Each row has a name. Each question is about the rows just above it.

0.46,-0.32,-5.80,-3.44,-1.15,4.58,4.74,-0.78,-4.34,-6.30,-4.77,-0.77,-0.77,-0.28,-0.57,-0.91,0.11,0.27,-5.02,-1.85,5.67,4.32,0.96,0.28,1.67,1.18,5.33,-1.17  <26>
-1.92,-5.78,0.15,4.00,2.97,2.76,1.15,3.70,4.03,-0.62,2.62,5.38,-1.49,-1.68,-5.20,5.60,6.68,-0.72,-1.58,2.79,-2.22,-1.44,-3.87,-5.83,-3.03,-3.57,-1.27,-5.08  <81>
0.46,-0.32,-5.80,-3.44,-1.15,4.58,4.74,-0.78,-4.34,-6.30,-4.77,-0.77,-0.77,-0.28,-0.57,-0.91,0.11,0.27,-5.02,-1.85,5.67,4.32,3.72,0.95,5.72,4.88,3.94,0.30  <6>
0.46,-0.32,-5.80,-3.44,-1.15,4.58,4.74,-0.78,-4.34,-6.30,-4.77,-0.77,-0.77,-0.28,-0.57,-0.91,0.11,0.27,-5.02,-1.85,5.67,4.32,3.72,0.95,4.09,3.17,3.94,1.47  <157>
0.46,-0.32,-5.80,-3.44,-1.15,4.58,4.74,-0.78,-4.34,-6.30,-4.77,-0.77,-0.77,-0.28,-0.57,-0.91,0.11,0.27,-5.02,-1.85,5.67,4.32,3.72,0.95,4.09,3.17,3.94,8.75  <56>
3.90,2.43,-1.89,-3.51,-4.83,-3.19,-2.79,-4.97,-5.13,0.88,-3.45,0.60,3.44,3.63,2.03,-0.15,-1.24,4.02,2.44,-4.84,3.56,4.88,4.66,2.76,4.09,5.22,-0.09,2.28  <102>
Shuffled <26> with one entry gone: -0.32,-0.57,-5.02,4.58,5.67,0.46,-0.91,-1.17,0.96,0.11,0.28,4.74,4.32,-0.28,5.33,1.18,0.27,-0.78,-0.77,-0.77,-3.44,-4.34,-4.77,-6.30,-5.80,-1.85,-1.15, missing | 1.67
<26> without one entry, shuffled: -0.32,-1.85,1.67,0.11,-0.28,0.28,4.32,5.33,-6.30,-0.57,-1.15,-0.91,-0.77,-5.80,4.74,-4.34,-4.77,-0.77,5.67,0.46,-3.44,-0.78,0.96,1.18,4.58,-5.02,-1.17. Gone: | 0.27

1.40,4.57,-0.95,1.41,5.62,5.48,5.63,2.40 : <34>
-4.37,-4.32,-6.91,2.57,2.66,5.49,1.07,1.55 : <17>
5.48,2.56,-6.91,2.57,5.03,5.49,1.07,1.55 : <117>
<34> without one entry, shuffled: 1.41,4.57,2.40,5.62,5.48,-0.95,5.63. Gone: | 1.40
<34> without one entry, shuffled: 2.40,4.57,5.63,-0.95,1.41,1.40,5.48. Gone: | 5.62
Which entry of <117> is missing from 5.48,5.03,1.55,1.07,2.56,5.49,-6.91? | 2.57
<34> without one entry, shuffled: 1.41,-0.95,4.57,5.63,2.40,5.62,5.48. Gone: | 1.40
Which entry of <117> is missing from 2.57,1.55,2.56,-6.91,1.07,5.03,5.48? | 5.49

1.33,-2.41,0.70,2.24,0.09,-0.16,-3.74,2.16 : <189>
4.42,-1.02,5.00,-0.29,0.96,-2.72,-2.66,4.20 : <80>
4.13,2.08,5.49,6.21,1.79,4.83,2.36,4.87 : <109>
4.30,5.63,6.14,5.64,2.93,2.79,6.76,3.35 : <215>
3.95,6.00,5.86,4.34,3.01,7.64,7.65,3.63 : <186>
4.58,2.29,6.10,5.67,1.92,4.32,2.51,5.13 : <182>
5.19,-0.53,5.93,2.51,1.43,-0.38,-2.00,5.47 : <126>
-0.47,-3.56,-1.96,0.78,-0.41,-1.38,-5.14,0.37 : <209>
3.44,-2.33,3.55,0.24,0.35,-2.66,-4.19,3.63 : <40>
1.94,-0.80,1.77,-6.05,0.49,-2.29,-2.30,0.59 : <147>
-2.52,-1.37,-3.93,-2.42,-0.46,-2.53,-1.77,-2.62 : <69>
-2.59,-1.14,-3.95,-2.42,-0.42,-1.74,-1.42,-2.73 : <162>
Which entry of <186> is missing from 4.34,5.86,3.95,6.00,7.64,3.63,3.01? | 7.65
Shuffled <147> with one entry gone: 1.77,-6.05,-2.29,1.94,0.59,0.49,-0.80, missing | -2.30
<69> without one entry, shuffled: -2.53,-3.93,-1.77,-2.42,-1.37,-2.62,-0.46. Gone: | -2.52
Shuffled <215> with one entry gone: 6.14,3.35,6.76,2.93,2.79,4.30,5.64, missing | 5.63
<182> without one entry, shuffled: 4.32,6.10,2.29,5.67,4.58,1.92,2.51. Gone: | 5.13

-1.34,1.73,-2.13,1.72,-3.21,1.73,8.35,0.99,1.38 -> <95>
0.52,-2.45,0.61,1.09,1.10,-2.45,-1.41,-0.44,0.10 -> <54>
0.11,0.23,1.65,1.02,0.24,0.23,-2.45,5.78,1.95 -> <46>
5.77,0.23,1.65,1.02,1.72,-1.75,-2.45,5.78,1.95 -> <88>
0.11,0.23,1.65,1.02,1.72,1.73,-2.45,5.78,1.95 -> <42>
<95> without one entry, shuffled: 1.73,-1.34,-2.13,1.38,0.99,-3.21,1.73,1.72. Gone: | 8.35
<54> without one entry, shuffled: 0.61,0.10,-2.45,-1.41,0.52,-0.44,-2.45,1.09. Gone: | 1.10
<54> without one entry, shuffled: -2.45,0.10,0.52,-0.44,-1.41,1.09,-2.45,0.61. Gone: | 1.10
Shuffled <88> with one entry gone: 1.95,5.77,-1.75,-2.45,0.23,5.78,1.72,1.02, missing | 1.65
Shuffled <88> with one entry gone: -1.75,5.77,-2.45,1.02,1.65,0.23,1.95,1.72, missing | 5.78

